In the rows, zero is written as 128.
Each named turn below is shown by a few rows before and after it. Which turns, in which order, take the first row of each later pair to the second? The first pair is answered.
K_211:
[150 135 108 111 138  83 139 144  90 111 134  75 125 131 116 126 122 111
 121 100]  ->  [151 123 115 104 139  80 137 132  90 115 128  72 130 118 104 129 117 126
 127 105]
[ 52 129 118  71 123 151 105 101 122 101  43 122 145 112 108 161 169 180
 177 125]  ->  [ 38 139 106  90 122 159 102 119 119  82  34 141 123 120 138 141 170 155
 182 120]
[153  82 138 155 151 124 111 124  97 182 144 144 113 152 178 121 155 119
 130 117]  ->  [151  99 131 151 143 123 116 132 106 168 146 155 104 155 179 117 153 101
 130 110]
[103 127 112 130 155 114 124 140  90 123  86 106  98 132 104 110 125 129
 113 111]  ->  [106 127  99 134 144 109 141 150  90 115  91 100 102 124 111 112 127 114
 107 105]
K_78:
[135 105 134 130 104 133 127  92 108 151 119 121 129 142 100 130 121 148
 128 105]  ->  [126 106 138 144 103 147 112  98 106 148 117 134 117 165 121 129 112 137
 134 108]
[139 121 139  87 150 107 102 130 143 153  80  94 124 135  49 164 117 177
 138 127]  ->  [107 117 147 108 158 127  83 121 142 140  71 133 117 178  69 151 110 175
 166 135]
[114 125 152 135 131 155 124  97 124 133 121 157 141 149 158 111 122 160
 143 167]  ->  [117 121 136 156 139 138 130 143 112 131 134 158 105 151 166  92 120 117
 133 151]
[109 134 150 164 151 138 164 150  92 105 143  88 108 140 171 110 150  78
 134  96]  ->  [133 138 149 138 149 127 180 142 109 111 143  54 145 102 129 127 160 108
 118  91]
K_852:
[108 152 116 174 141 102 119 191 137  93 141 132 100 127 144 108 152 106
 124  82]  ->  [ 98 161 116 160 118 115 126 168 149  75 136 134 122 104 138 119 165 121
 130  84]
[ 81 119 114 155 173 110  87 180 111 122 119 153  47 143 147 111 111  52
 130 103]  ->  [ 75 147  82 158 145 105 114 189 121  87  96 147  70 110 146 118 122  57
 130  90]
[158 100 145  95 115 127 128 118 152 169 105  97 142 136 109 134 128 162
  99 144]  ->  [163  91 146  93 118 125 123 121 136 175 108 100 128 140 122 124 123 155
 101 144]
Pairs:
Each pair is 2 to 3 turns apart.
[134 137  92 145 149 108 152 173 112 147 129  96  75 140 122 120 133  82
  78  97]  ->  [124 176  77 126  96 120 169 153 144 101 110 104 137  91 110 128 145 128
  96  96]
K_852, K_852
[130 173  94 119 120 137 164 140 152  92 143 108 171  53 126 135 147 165
 120 112]  ->  [140 123 147  89 143 144 131  80 156 142 154 109 186  71 112 150 147 198
 136 148]
K_211, K_852
[153  92 144 126 129  97 131  47 141 138 149 142 192 118  97 127  94 190
 147 158]  ->  [145  68 155 158 160  98  96  84 117 163 174 167 125 178 141 104  84 134
 144 160]
K_852, K_78
[ 87 112 102  80 125 162  86 118 137 143  94 119 131 200 123 109 131 141
 135 124]  ->  [118 120  87  65 118 135 121 130 139 152 110  66 135 168  87 112 136 138
 105 110]
K_78, K_78, K_78
[163  90 157 148 118 162 153  80 174 106 187 134 205  87 152  83 119 184
 124 180]  ->  [181  91 121 183 134 125 170 164 153 108 207 101 140  95 170  59 109 116
  79 143]
K_78, K_78, K_78
[100 149 119 138 104 147 128 114 147  79 115 167 149 122 147 114 131 139
 141 124]  ->  [113 114 153 131 134 147  91 102 135 126 137 175 121 163 163 109 114 128
 144 141]
K_852, K_852, K_852
[135 133 146  53 131 136 110  68  94 156 115  86 181 102  71 149 145 181
 136 155]  ->  [112  93 183  97 165 151  66  77  84 161 128 142 145 178 119 133 132 150
 157 169]
K_852, K_78
[132 156 108  59  92 134 161  67 158 108  92 103 204  52  72 128 139 186
 154 125]  ->  [150  78 178  56 144 141 112  31 142 193 140 121 169 119 102 118 121 169
 166 170]
K_852, K_852
[120 139  94 181 148 131 151 144 131 140 198 164  96 161 178 106  93  83
  95 110]  ->  [108 174  61 174 111 127 175 147 148  94 173 158 133 118 159 112 106  99
  92  98]
K_852, K_852
[ 77 109 167 131 148 164 101 113 133 136  75 123  96 168 138 148 107 120
 153 127]  ->  [ 86 157 107 133 120 146 147 154 139  90  72  95  98 120 118 145 119 112
 129  95]
K_78, K_852, K_852
